Some points, one per row:
[ -8  -3  -5 -13 -15 -14 -14 -17 -11   5 -11 -11   9 -19  11 -11]
[-10 -20  32 -19 -14 -26 -19 -15 -16 -16 -12  -4  26 -17 -15   0]
[ -9 -20   5 -14  11 -23   4  19 -13 -12   0 -32  40  -6 -21  32]
[ 47   2  -4 -30  33  69 -19 -19 -11 -15 -13  47 -12 -19  -2  86]
[ 72   1 -16   5 -12 -22  57 -23  24  44  10 -17 -14 -16  -3 -16]
[ -8  -2 -10   7 -14  31 -13   3  34  -8 -14  18 -11 -15  27 -16]
[-15 -14  -5  81 -18  47  -1  23 -13  32 -18  -3 -10  20  -7 -23]
[-15  -5 -20 -20  48  11 -11   8 -12  -7  15  -8   1  67 -12  44]
[ -8  -1 -14 -18  85  76 -14 -14  -5 -22 -22 -13  -9  -9  21 114]
[-10   4 -27  19  95  -4  59 -13 -13 -25  -2 -13 -12  53 -16  47]
[-12 -10  -3 -13   4 -21 -17 -17 -18 -18 -17 -22   6 -16  33 -11]
[ 19  -1  -6   7 -14   8 -16 -17 -12  -2 -14 -15 -12 -21  28 -18]
[-12   2 -18  -9  24 -12 -13  42  30 -20  -8 -13  11   3  -8  44]
[-13  -5  25 -17   7   5 -14 -17 -11 -19 -22 -17  19 -17   1  40]
[ -3  33  -9 -12  32  49  19 -17 -13  -8 -22   6 -19 -14  69  53]
[ 16   1 -21  65 -13 -23 -13  10   4 -16  52 -17  -8 -13 -17 -18]
[ -9  -6  -8 -15 -19 -22   8 -13 -10  15 -12  -4  -7  -2  -8 -16]
[ 24   0 -17  -2  60  32  49 -16 -10 -16 -17 -12 -18   7  14  38]
[-14 -11 -14   1  10 -25   9 -11   5 -19   6 -13 -11  41  -8 -16]
[-12  -4 -11   2  -3   8 -12  31 -11 -16   4 -10  19 -15  -9  14]
[-18  43 -23 -14 -11  21  18   2  37 -17  29  45 -19  31   0 -16]
[ -7   4  -4 -16 -20  -8 -20 -14  -7  -4 -14  84 -18 -19  38 -19]
[-13  -5  -1 -18 -19  18 -18 -17   1 -14 -15  78  -9 -19  45 -19]
[-13  -8  47 -13 -13  -8   4 -12 -11 -12 -18 -12  -1 -15   0  -7]
[-10   0  -3 -18  18   4  -8  22  13 -19 -17 -20  14   9  -1  61]
[  1   1 -23  33 -17 -17 -15 -10  26  67  66 -18  -9 -16  -8 -11]
[-18  -8  14 -17  41 -21 -15  75 -15 -16 -15  -6  10  47 -16  37]
[102  73 -10  20   0  -2 -16 -14 -15 -18 -13 -11 -17 -16 -11  17]
[ 52  21  -8  11  -2   7  60 -15  25  18 -19  -7 -19 -14  25   6]
[ 10   9 -14  29 -10  23 -12 -19  -9 -18 -12 -13 -18 -18  60 -20]
[ -2  81 -21   1  40  -1  -8 -12   5 -20  85 -14 -19   4  -3  20]
[-10  -8   3  -1   8 -20 -14 -14 -22 -20 -18 -14  20 -17  -6  -1]
[ -8  -2 -21 -14 -13 -10  19 -17  67  28  64  -8  -1 -18  -4 -18]
[-10 -10  47 -23   4 -22 -15 -18 -13 -19 -17 -21  56 -16 -11  56]
[  9  -3  -8  16 -14 -23 -15 -11 -15  -2   9 -13  -8 -18  -5 -17]
[-15 -11  -5 -18  23 -20   7  17  19 -20   1  -9  22  24 -20  42]
[-10  -8  -6  11 -11 -20 -24  29 -17  -8  -9 -16  46 -18 -11 -16]
[-17  -7 -15  14 -12   9  21  62 -12  16 -13  35 -10  50  -7 -19]
[-13   2 -10   3 -12 -15   3 -14 -11 -18 -12  14 -13   0   8 -18]
[ -9 -13  -3  -9 -18 -22 -14 -17 -12 -14 -16  -6  -2 -22   7 -21]
[-11  -3   0 -16   1  -1 -12 -11 -11 -19 -14  -9   2  -7  -7  42]
[ -8  15  16 -14  28 -23  10  31 -11 -16 -22  -5  -4  23 -24  46]
[-22 -33  39 -12 -15 -14 -13  -6 -21 -17 -19  -8  72 -19 -35 -15]
[ -7 -20  76 -15 -18 -28 -11 -16 -19 -18 -13  -6 -10 -12 -22 -19]
[-12   1 -18 -14 -21   9  37 -18  35 -19  18 122 -27  16   1 -18]
[ 19  27 -14   6 -13  19   3 -17  -8   6  39  -3 -23 -18  32 -18]
[ -8  72 -13 -11  41  44   8 -12 -12 -11  68  -8 -13 -10  -1  42]
[-12  -1 -13  10  -8  18 -11 -13 -12 -20 -15  -3 -12   4  38 -15]
[ 35  -4  18 -14 -12 -22 -11 -19 -15 -18 -13 -12 -10 -17  -3  11]
[-15  -9 -10 -13  -2  41 -13  -3 -16   8  30  -4  -8  34  -1 -17]
[-10   4  42 -19 -17 -21 -13 -15  40 -14 -25  64 -16 -17  13   2]
[-18 -27  26 -13   2 -22 -18  90 -15   8  -4 -20  79  26 -22  28]
[ 27  50 -25  46  28  -6  44 -12 -10 -14  50 -13 -18  18  -3 -15]
[-15 -20  -4 -12 -24 -24 -14   8  39  91 -12  -9  21 -14 -13 -21]
[ 32  24  -2  -8 -13  12 -16 -10  18   6 -21 -13  -9 -18   0  15]
[-13 -12  -6   2 -18 -23 -18  -6   8 -17 -15  10  -8 -17 -15 -17]
[-15 -23  15   2 -18 -22  32  -6  11  22 -17  -8  28 -14 -21 -18]
[-12 -13  43  72 -13   7 -22  47 -10 -17 -23  -9  15 -19  -8  -6]
[-21 -43  -7   3 -13  -9 -18 104 -17  21  25 -21 127  15 -44 -13]
[-15 -13   9 -18 -19 -24 -12 -15 -10  16 -16  28  11 -19  -5 -20]
[  1  -6  -5 -16 -13  -7 -13 -15  20   7 -16  -8  -9 -17  14   2]
[-12 -23  -7 -16 -20   4  14 -16   5 102  38  -6  52 -21 -10 -16]
[ 21   0 -10 -11  -9 -22 -16 -17 -12  -5 -16 -15 -14 -21  60 -16]
[ -8   4  -6 -10  15  18 -17 -17 -14 -17 -11 -21 -12 -22 103 -15]
[ 87  90 -16  46 -14  46 -16 -12  61 -19 -11  -4 -20 -19  -3   5]
[ -8  -2 -10 -13  -6 -10 -10 -16 -11 -16  45  -7 -10 -13  13 -18]
[ -8  -8  21 -18   2  52  -9 -18  40  14 -22  -9  -9 -20  55  43]
[ -4  -4   6 -13 -17 -25  27 -15 -10  12 -14  -1  -9 -16 -12  -6]
[-24 -31  57 -12 -19 -25   6  -7 -13  44 -21 -17  95 -16 -33  -5]
[ -7  -4  -6  -3 -16   7 -15   6  47  42 -15 -10  15 -16   0  -2]
[  4 -10  -7 -15   1  -8 -21  37  -7 -17 -13 -11  -5  10  -1  12]
[ -4 -21  29  -5 -15 -23  43 -17 -10 -19 -16  -1 -11 -16 -32 -18]
[ 36 -11  -9 -14 -12 -23  16 -20 -14  -4  16 -11  -9 -17   0 -20]
[  2   4  -8 -10  53  52 -11 -17 -12 -15 -16  -4 -20 -16  59  34]
[  0  -8   9  19 -18 -23 -12 -13   5  20 -18 -15  -8 -16  -4  -2]
[-23 -29  19   3 -14  11 -17  70 -18  53 -13  -7  98  -1 -29 -19]
[ 31  37  -7 -15  56 -20  12 -11 -13 -20 -13 -10 -10  -9 -28  64]
[ 36 -15  -9 -12  -5 -24  32 -17 -21 -18  23 -15  -9  25 -19 -21]
[-19 -21 106 -18 -14 -24 -17   2 -15 -18 -16   1  -7  -7 -21 -16]
[ 13   7  -2 -17 -17 -21 -21 -14  -3 -20 -18  40 -15 -21   1   7]
[-22 -16 -17  36  49  34 -14  37 -12 -24 -12  -9   8  48 -20  29]
[ 59  64 -13 -13 -18 -21 -13  -3  31  17 -16  -4 -11 -15  -7   7]
[  2   2 -13 -14 -17  16 -11 -13  72  44  -9  -6 -11 -22  19  -6]
[-15 -13   4 -19 -18 -22 -19 -14 -14 -20  -9  74 -10 -18  -5 -19]
[-14 -18  -7 -12 -12 -16  -6 -17 -12 -21   5 -14   6 -17  -2  -2]
[ -8 -16  -3 -14 -19 -23  12 -14  32  31   8   4  -9 -16  -6 -22]
10 more points follow, each with its number after it:
[-19 -19  98 -16 -12 -24 -14   9 -16  20 -16 -25  69 -15 -16   8] 0
[ 28  57 -16   4   2  28 -13 -16 -10   8  67 -14 -15 -21   0  10] 1
[ -9   4 -22 -14  52 -19  -9 -10 -12 -17  63 -23 -10  32 -14  29] 2
[-12 -26  -3  48 -14 -21 -13  93 -13  42 -13 -18  71  29 -30   4] 3
[-16 -16 -12   6 -14  21   2  39  -9  70 -12 -11  67   3  -9   4] 4
[-15  -8 -19  85  48  57  -6   5 -15 -18  -5  -9 -13  33  -3   6] 5
[-20 -23  -7 -13 -20  -5   1 -15 -10 -14 -13  -1  10   1 -29 -19] 6
[ 58  72 -10 -13  39  22 -17  18 -10 -21 -16 -12  -9   7 -16  93] 7
[ -9  23 -23 -10  32  34 -19  23   6 -13  67 -15  -1 -18  27  14] 8
[ 60 106  -5 -11 -13  35 -15  -8  57  18 -25 -10 -18 -15  10  28] 9
Which of these numbered points is nearest to each point below, ignoring the direction in which the first points spread most? Its number follows each.
[-15 -18 -13  90  26  47   6  40 -16 -17  11  -9  -9  68 -21 -19] > 5
[ 65  70 -12   6  24  41 -26   8 -11 -16  -4 -12 -13 -18  -4  51] > 7
[-14 -17  -9 -18 -14 -25   3   0 -10   4 -16  -6   7  38  -7 -15] > 6
[ 14  53 -18  10 -12   8 -14 -18 -13 -11  81  -8 -13 -20   8 -19] > 1
[-11  -7   0   5 -14 -22 -14 -15 -13 -20 -12  -5 -12  -7   1 -23] > 6
[ 33  80  -7 -12  -9  -3  -6 -18 -14   9  42 -14 -12 -19   0 -16] > 1
[ 23  -6 -16  47 -12  20 -22  97  -8  11  22 -10  14  28 -28  11] > 3
[  3  -2 -11  93   9  74 -24 -15 -16 -19  -3 -15 -15 -20  38 -18] > 5
[ 37  11 -16  25 -13   1 -15 -16 -12  14  61 -15 -10 -18  -3 -16] > 1
[ 12  -7  -7  38   5  -6 -14  76   0 -16 -18 -10   5  15 -21  26] > 3
[ -9  54   2  35 -13  39  56 -19 -12  53 -14   3 -14 -22  48 -16] > 4
[-16  -1 -29 -14  65   9  30 -11  26 -21  79 -13  -8  44 -18  21] > 2
[ 42   4 -18  40   6   7   8 -17 -16  10  59 -17 -12 -17  -1 -17] > 1
[ 48  38  -8 -15 -11 -10 -21 -17 -12   5  43 -18 -16 -22  26 -10] > 1
[-24 -34 106 -22 -16 -22 -19 -16 -17 -20 -19  -7  71 -20 -36 -13] > 0
[ -8  -2  -9  87  19   3 -12 -13 -18 -22 -14  -9 -20  41 -13 -15] > 5
[ -9  -9  -5 -13 -13 -24 -15  -3 -11  -5 -14  -8  -9 -11   0  -7] > 6
[-20  -3 -34  86  50  37  35 -12  -9 -24  69  -8 -14  48  -8 -16] > 5
[-12  -1 -27 -16  56  25  -5  -8   1 -16  67 -18  -7  40  -5  28] > 2
[-17 -30  -5 -13 -24 -17 -15 -11   8  85  -8  -4  65 -21 -10 -16] > 4
[-21 -14 -19   0  83  14  -4  37 -19 -18  63 -11  -6  74 -21 -15] > 2
[ 91  63 -19  -1  -8   5 -19  26  98   4 -11 -31 -15 -16  -1   9] > 9
[-12  -9 -22 -13  53   8  -9 -16  -7 -20  16 -24  -6  21   0  27] > 2
[-13   2  -6 -25  29  15 -14   7  -9 -22 -16  -4  29  -4 -15 101] > 7
[ 69 127 -15  13 -14 -13 -13   4  57  -5 -12  -4 -21  -7  -5  -3] > 9
[ 21  67 -12  -8   1 -21 -13 -10 -15   1  31  -7 -16 -16  14 -16] > 1
[ 48  74 -11 -13 -13  10   1 -14  55  11 -12  -5 -13 -19  -1  12] > 9
[-21 -16 -16  42   9  21 -15  28 -16 -21 -12  -7   7  43 -18 -15] > 5
[ 47  64  -9   7 -14   0 -26 -14 -15   3   7 -10 -11 -20  33 -17] > 1
[-18 -23 -12  26 -12 -19 -23 103 -13 -13  10 -13  80  56 -36 -16] > 3
[ 30  23  -9 -15  38 -18  -3  13 -12 -14 -12 -13 -10  -2  -3  55] > 7
[-17  -6 -10 -14  48 -14 -12  18 -16 -22   6  -7  -7  31 -14  32] > 2
[ 60   1  -5 -23  48  85 -14 -13  -6   0 -20  -3  -9 -16  -3 116] > 7
[-19  -5  62 -20  24   7 -15 -13 -15 -25 -19 -20  15 -10   1  53] > 0
[ 28  81 -22  16 -14  11 -11  -5  83  10 -13 -13 -17 -15  28 -15] > 9
[ -9 -10  -6  59  -9  53 -12 -11 -11  79 -13 -21  -9 -19  12 -12] > 4
[-11 -15  13  56 -16 -24 -10  64 -13  33 -15 -16  30  16 -19 -15] > 3
[ -8  -3 -13 -15 -12 -14 -13 -16 -11  21  61  -7  15 -16  -5 -14] > 1
[-15  35 -37 -10  79  23  42 -14  24 -21  25  -5 -14  42   1  21] > 2
[104 116 -27 -16   1  -3 -13 -14  58 -18  16 -10 -17   7  -6  28] > 9
[ 97  74 -21 -17 -14 -16 -15 -14  69   5  27 -13 -11 -18  -6  16] > 9
[-10  -7 -10 -12   3   3 -21  46 -12 -17  20 -12  27  -4 -10  36] > 8
[-16 -11 -15  59  -3  59 -11 -13 -15 -17  29  -9  -5  21  -9 -15] > 5
[-12 -10 119 -26 -13 -24  -9 -22 -16 -21 -21  15  -9 -21   0  17] > 0
[ 91  86  -9 -11 -12 -12 -21 -13  17 -17 -12  -8 -15 -17  -4   2] > 9
[ -9  -1 -18   5  23   6 -14 -17 -11 -25  41 -15 -16 -18  61 -15] > 8
[ 11   1  -8 -14 -15 -23  35 -15 -13 -13 -11  20 -13   9  -8 -15] > 6
[-13  -6  -7  37  25  45 -15  10 -20  15 -13  -8   0  30  -4 -17] > 5
[ -1  -6 -20  41  48  -3  47 -14 -13 -20  55 -22 -11  43 -15  -2] > 2
[-24 -18 -11 -15 -14  26 -10  -7 -21 -16 -11  64  -9  31 -17 -20] > 6
[-16  -5 -14 -16  95  41  -9 -15 -14 -27 -22 -21  24  11  -9 127] > 7
[ 10 117 -18  35  16 -21  26 -18  11 -15  37 -14 -19   8   0 -18] > 1
[-18 -22  -7  47   2  19  -3  30 -16 -19 -14  -6  -2  59 -27 -15] > 5
[-10 -25 -10  20 -16 -23 -18 -10 -11 -20  11 -12   6   5 -13 -16] > 6
[ -6  -7 -13  21 -13  10 -11  85   5  18 -12  -5  -5  23 -15  10] > 3
[ 59  66 -23 -16 -12   1 -14 -13  29 -15  38   3 -19 -14  -1  -2] > 1
[ -9  -1 -14 -15  27 -21  43 -12  13 -17  68   0 -14   3  -3   3] > 2
[-10  -6 -15  -6 -14  -6 -17  59  14  18  38 -12  40 -14 -18  -2] > 8
[-14 -24  -6  13 -12 -23 -15  72 -13  -6 -11 -16  39  47 -26 -12] > 3
[ 28  42 -23  18  78  11  78 -14 -15 -15  27 -14 -11  33 -27  39] > 2
[ 50 114 -17 -11 -13   7 -11 -17  10 -18 -15  50 -24  -2  -1  11] > 9
[-13 -10   1   2 -12 -24 -19  98  -2 -17 -12  -6  19  43 -26  -8] > 3
[ -8  61  -3 -12 -16  -7 -14  67  65  16 -12  13 -13   1  -4 -16] > 9
[-12  -3 -10 -15  36  13  -9 -19  -3 -19  28 -24 -14 -15  76 -11] > 8
[ 54  95  -7 -13 -12 -13 -24   6   5 -17  -5 -10 -16 -15  -1  14] > 9
[-11  -5 -18  48  34  18  23  35  -8 -18  -6  -5 -13  51  -9 -15] > 5
[ -3 -15 -21  36 -16   1 -14  63 -14  43  28 -14  27  32 -21   8] > 3
[ 90   4 -13 -27  22  81 -13 -16  21 -17 -20  35 -17 -14  -2  99] > 7
[ 62  35 -21 -16  18  36 -11 -12  63   6 -16 -11 -11  -9  -2  28] > 9
[ 63   0 -19   8  -1 -26  14 -16   1  -2  63 -18 -15  -4  -6 -16] > 1
[ 14  -7  -6   9 -16 -22  -8 -19 -13 -17 -12  -9  -9 -18  -9 -19] > 6
[ 10  -2 -19  13 -17 -25  -1 -13   8  18  58  -7 -11   3 -18 -18] > 1
[-11  -3  -5  22  50  35 -16  16 -20 -19 -13  -8  -9  18  -8  27] > 5
[-12   2 -12  40  -8  57  57 -18   1  38 -18  24 -19 -15  63  -9] > 4
[ 43  70 -22   6 -11  19  13 -19  69  31 -13 -10 -20 -17  70 -15] > 9
[ 16   2  92 -17  15 -20  41 -19 -12  -3 -23 -19  -9 -23   0  24] > 0
[-11 -19  -8 -22 -23 -25  -1 -14  38 -17  -2 127 -25  38 -22 -21] > 6
[ 93 127 -11 -15  16  23 -11  -2  46 -16 -21  -8 -13   1  -8  71] > 9
[ 36  76  -3 -17  16  37 -11   8  58 -16 -21 -10 -11 -15  35  73] > 9
[-12 -13  56 -10   8 -16 -22 -13 -14 -21 -17 -30  30 -21  -2  32] > 0
[ 21  15 -23   8  31 -29  31 -16  13 -19  45  -8 -15  40 -16 -16] > 2
[ -7  -6  -2 -11   7 -21  40 -15 -18 -18 -11 -15  -7  -7 -10 -16] > 6
[-22 -21 -23  15  51  -3   4  41  -9 -22  30 -15   5  57 -21  -8] > 2
[-13 -22 -15  14 -16 -23 -10  17  -9  46  81 -20  57 -14 -23 -16] > 1
[-14 -17 -16   6  54 -19  73 -15 -10 -25  34 -10 -14  47 -13  -8] > 2
[-11 -14  -8  15 -18  11 -16 -12  -9  55 -15  -9  52 -21  -2 -18] > 4
[ 60  36 -17  47 -12   2 -21  34  13 -17  -6  -7 -16  16 -14 -14] > 3
[103  44  -6 -16  -5  44 -15 -13 -11  17 -16  -9 -12 -21  -5  67] > 7
[-11   0 -10  -7   0  23  47 -16 -13 -16 -13  33 -15  25  -2 -16] > 6
[ 50  75 -11  41 -14  51 -16  33   8  20  46  -4 -17  -7 -10  23] > 1
[ 47   3 -15  14 -12 -20 -11  70  40  22  -5 -11  -9   8 -17   9] > 3
[ -6  -7 -15  25 -15 -24 -20 -15 -10 -18  72 -17   5 -18 -13 -19] > 1
[ 46  66 -22  93 -15  -8 -19  61  12   9  30 -12 -16   0  -4 -17] > 3
[-11 -17  15   0 -17 -22 -12  -1  -9  74 -13 -17  78 -22 -27  28] > 4
[-27 -33 -10  25   4  27 -16  21 -18 -18 -11 -18  57  39 -17 -20] > 5
[-23 -19 -16   2 -17  46  87  15   0  73  10  52 -10  26  -5 -23] > 4
[-27 -31  -7  15  11  12 -15  40 -17 -20 -11 -13  35  63 -19 -17] > 5
[ 57   3  -5  25 -15   7 -17  23  41  44 -16 -21  -9 -17  -4  20] > 9
[-17 -25 127 -16 -13 -21 -16 -16 -24 -21 -23 -17  38 -17 -14   5] > 0
[ 50   3 -11 -16  19  43 -19 -15 -15 -16 -12 -25  10 -22  -4  66] > 7
[ -7 -11  28  83 -12 -22 -17  38 -15 -19 -13 -15 -13  15 -19 -23] > 5
[ -8  -6 -15  14 -17   7  17  42  57  56 -14 -13  20   1  -4   3] > 4
[ -9   3 101 -23  21 -19  10 -22 -18 -18 -20  -8 -10 -19  -1  26] > 0
[-29 -31 -11 -16   4   8 -16  46 -17  -3  31 -16 108  32 -20   5] > 8
[ 38  -6 -13  32 -22  11  45 -15  44  66 -12  -6 -12 -22  -4 -16] > 4
[ -8   3 -22  15  46 -14  75  13 -13  -6  34  -7 -14  61 -12 -15] > 2
[-14  -7 -23  58  96  53  20 -15 -18 -21  69 -13 -12  41 -13  34] > 5
[ 15  -7  -3  -1 -23 -24  25 -16  77  66 -20  -5  -7 -20  -9 -16] > 9
[-16 -14  92 -18 -20 -23   0 -15 -11  44 -16  -6  15 -21  -8 -15] > 0
[-10 -12  -3  23  -3 -16 -16  60 -12 -15 -15 -12  17  22 -23   4] > 3
[-10  -6  88 -14   9 -21 -12  25 -15  26 -21 -26  26 -18  -3  36] > 0
[ 19  -1 -13 -25  78  54 -10 -11 -10  -5 -16  -8 -11 -10   3  81] > 7
[-18 -11  -9 -13  16  21 -24   6 -17  -3   5 -18  50 -19   7   0] > 8
[ 60   0  -8 -23  46  73 -19 -15 -13  16 -15  -8  -5 -17  -5  89] > 7
[-12  91 -32  76  24  29   1 -13  14 -18  77  -9 -24  30   0 -18] > 1
[-13 -25  -8 -15  -7 -18 -13 -11 -14  36  -3 -21  90 -22 -11  28] > 4
[-16 -15 -17 -12  32  14 -11  -1 -12 -23   4 -19  27  24 -27  61] > 2
[ 10  -4  -9 -20  31  32 -13 -13 -10  -8  22 -13 -13 -18  67 -10] > 8
[ 24  -1 -14 -14 -14 -24 -13  26 -12   8 -11 -12   1  20 -23  36] > 7
[ 18  17 -18 -19  20  25 -12 -14  36 -11  21  -6 -15 -11  48  13] > 8
[ -9  -1 -22  37  48  10  20  -3 -12 -21  76 -13 -11  10  -3  12] > 2
[-13 -13   5  10   2 -21 -20  40 -21 -19 -12 -18  47 -15 -10  33] > 7
[-22 -23  -3  25  23  11 -16  80 -20 -16 -13 -17  71  14 -20  23] > 3
[-11  -8 -13 -15 -12  47 -21 -12 -10 -13  39   2 -10 -15  31  18] > 8
[-16  -1 -20 -16  50  42  -6 -14  24 -21 -18 -17  37  13  -4  86] > 7
[ 44   2 -20  54 -24 -22   0 -12  68  51  41  19 -22 -17  -9 -23] > 1
[-18 -23 -14 -10 -12  -1 -18  50 -14  43  27 -14  89  23 -20  12] > 4
[-21 -26  77 -19  27  12 -11  -6 -20  -7 -21 -22  65  13 -13  56] > 0
[-11 -26  21 -12 -20 -18 -15 -16 -20  72 -12  -8  75 -20 -17 -19] > 4
[-16 -15 -15   3  39   1  11  32 -16   7  31 -17  39  43 -22 -13] > 2
[ -8  -7 -16  19 -19 -15  58  17  36  60  77  -5 -17 -11 -14 -21] > 1
[-10  -4 -16 -14  51   0 -10 -12  -9 -22  18 -10 -14  12  25  17] > 2
[ -8  -8 -17 -13  16 -25   8 -11  16 -21  47 -14  -9  33  -7 -18] > 2
[ 31  -4 -21  54  44  84 -17 -15 -16 -13  53 -15 -12 -16  -5  33] > 5
[-11 -14 -11 -10 -16  -5 -13 -15 -12  25  39  -6  39 -15  -7 -18] > 1
[-10  -2  84 -14  15 -22 -11 -16 -13 -25 -20  -9  -9 -14  -8  19] > 0
[ -9  47 -24  -3  13  24   3   2  54 -20  23  -1 -18  18  29   4] > 8
[-11  -8  -6 -11 -19  15 -12 -14   1  80  -8  -5  -1 -19  -2 -21] > 4
[  1  -3  -9  44  17  41 -19 -11 -13 -14 -16 -19 -15 -23  76 -13] > 5
[ 77  43 -23   4 -18 -22 -15 -16  85  12  34 -17 -22 -14  -3 -18] > 9
[-16   1 -27  45  42 -21  21 -12 -10 -23  32  -9 -15  61 -15 -16] > 2
[-19 -15 -16 -11 -18  36  60  15  -9  64  21  48 -10  20  -6 -22] > 4
[-12  -6 -16  16  37  18 -11 -12 -13 -22  15 -17 -12 -14  58   4] > 8
[ 25  71 -21  -6  27 -23  22 -19  -9  -6  39 -12 -18  11   7  -6] > 1
[ -8 118 -30  38  27   5   8 -15  -8 -20  67  -5 -23  35  -5   1] > 1
[-12  -5 -12  53  36  -6 -11  50 -11 -20 -14 -11 -13  63 -15   6] > 5
[-14   1 -19 -15  43 -18 -12  10  14 -14  -3 -15  -8  17  15  25] > 2
[-13   4  20 -13 -10 -16  51 -14 -18 -15 -16  30 -13   2  -8 -17] > 6
[ -9 -20 -15  70 -17  20  15 -15 -15   8 -14   7 -15  16 -17 -26] > 5
[ -9 -14  -9  -7 -18 -23 -12 -15 -14  20  39  -9  27 -21 -10 -15] > 1
[  0  -2 -17 -16  59  59  45 -15 -12   9 -21  34 -21  -1  29  54] > 4
[ 15  -1  -8 -18  79  97 -19 -13 -16  17 -21 -15  -8 -20   6 117] > 7
[ -9  -9 -12  16  -4  33  13   2 -13  30 -15  -8 -11  -8  22   4] > 4
[-16 -16  -4  -3 -23 -22 -11  16  47  76 -14  -4  18 -15 -10 -19] > 4
[ -7   1 -26  48  58  -6  65 -13   1 -17  18 -19 -18  60  -4 -18] > 5
[-12 -18 -19  22  49 -24  13  63  -8 -19  25 -12 -11  78 -24 -16] > 2
[-15 -12  -9  26 -15   4  12  81  -4  27 -19  40 -10  35 -22 -14] > 3
[-11 -15  20 -13 -15 -23 -17 -14 -18 -19   3   8 -11 -15 -14 -22] > 6
[-12  -8 -11  18 -25  22   2 -13  54  78 -11  36  -9 -23  -5 -18] > 4
[-18 -11   0 -15 -19 -21 -13 -13 -11 -19 -11  68  -8 -16 -14 -15] > 6
[ 64  55 -19  -4  21  62 -16   1 -10  32  44 -27   3 -19  -9  87] > 7
[ 44  -1 -11 -17  -1 -22 -10 -19 -12 -16  72 -18  -9 -16  -4  12] > 1
[-15  -6   9  30  -1  27 -16  30 -15  11 -15 -15  14  11  -3 -16] > 5
[  2 -15  -4  52 -15 -24  34  58 -12  37 -13  -6 -11   7 -25 -20] > 3
[ 76  -9 -11  74 -14   0 -12  53 -16  18  15  -8 -12 -13 -32 -15] > 3
[ -8  -6  -9 -15 -24 -24 -10 -17  82  85 -13  -4  -6 -22  -1 -22] > 9
[ 26   9 -14  52 -24 -21 -24  42  38  23 -17  33 -16   3 -15 -19] > 3
[  1  14 -12  22  27 -16 -14  29 -12 -17 -13 -15 -14  37 -13  16] > 3
[-14  -7  -5 -14 -16 -23 -11 -18  -8 -19 -12  35 -12   0  -2 -20] > 6
[-22  -4 -17 -11  66  19 -11  26 -16 -16  -9 -12  -9  61  -8  10] > 2
[ 37   1 -20  36   9  31 -16  39   5 -17  45 -20 -11  27 -25  27] > 3
[-15 -10 -26 -13  69  45 -12 -13 -11 -18  40 -16  15  -2 -13  79] > 2
[-11 -13  -9  33  -1  -3 -13  70 -12 -15 -15  -6  -9  48 -14 -14] > 3
[-21 -13 -26 -14  90  72 -12 -12  -9 -20  11  -3  -7  29  -2  72] > 2
[-12 -12  24  58 -11 -22 -13  53 -20 -17 -16  -7 -10  41 -21 -22] > 5
[-21 -11  -9   9  -8  -6 -13  -4 -14 -23 -11  -4   2 -18  -5 -16] > 6
[-10  38 -12   7  16  37 -14  28   0  19  49 -10  -8 -16   1  46] > 8
[-25 -24  -8 -11  15   0 -14  71 -21 -14 -12 -11  75  62 -35   6] > 3
[ -5  25 -19   6 -12  65 -17  15  36 -16  84  36 -12 -11  -7  11] > 8
[-13 -18  88 -21 -15 -25 -13 -15 -15   5 -16  -6  36 -17 -16  11] > 0
[ 36   2 -21 110 -16  45 -17  52   2  34  33 -15 -14 -14  -7 -19] > 3
[-10  -3  -6  -3 -21 -10 -15 -15  24 -18 -18  56 -19 -14  19 -15] > 6
[ -9  21 -21 -15  11  14  21 -13  61  -2  45  -7 -20   9  37 -15] > 8
[  6  -6 -26  80 -13 -23 -11  53   3 -15  31  -5 -21  59 -17 -21] > 3
[ 29  -2  22 -24  31  52 -14  -9 -15 -10 -19  -5  -3 -17  -9  94] > 7
[ -8  -8 127 -22  29 -11   8 -15 -18 -20 -29 -12  20 -15 -14  68] > 0
[ -8  40  59  -6 -15   8 -17 -13 -11   5 -24  -4 -12 -19  -1  21] > 0
[-10  -9  -6 -12 -16 -22  12 -11 -12   8 -13  15 -10 -15  -9 -21] > 6
[-34 -42  89 -14 -12  12 -18  73 -23  -6 -21  -9 104  40 -38  41] > 7
[-10  -2  -5 -11  19  22   6  29 -12 -16  19  -8  -7  13  -7  27] > 8
[-21 -24 -14  47  18   5  -5  68 -13 -18 -13 -17  40  50 -19 -16] > 5
[ -6  -8  -8  68 -14  61 -17  16  37  59 -14 -18 -10 -19   0  18] > 4
[  7   1 -10  35 -15  10  15   7  -5  41 -14 -11 -10 -13   0  -9] > 4
[-11 -15  -4 -14 -17 -23 -10 -13 -14 -15 -18  21 -12   8 -15 -17] > 6
[-12  -2  29  31  41  33   4 -14 -12 -17 -15 -14 -14  -3  -9  -2] > 5
[-18 -11 -12  30 -11 -23 -24  76 -10 -19  29 -13  46  -8 -27 -11] > 8
[ -9 -24 -13  24 -19 -23  28 -14  -4  70  17 -11  55 -18 -20 -20] > 4
[ -1   4 -12  53   8  27  48 -12  46  17 -15 -12 -18 -16  56 -17] > 4
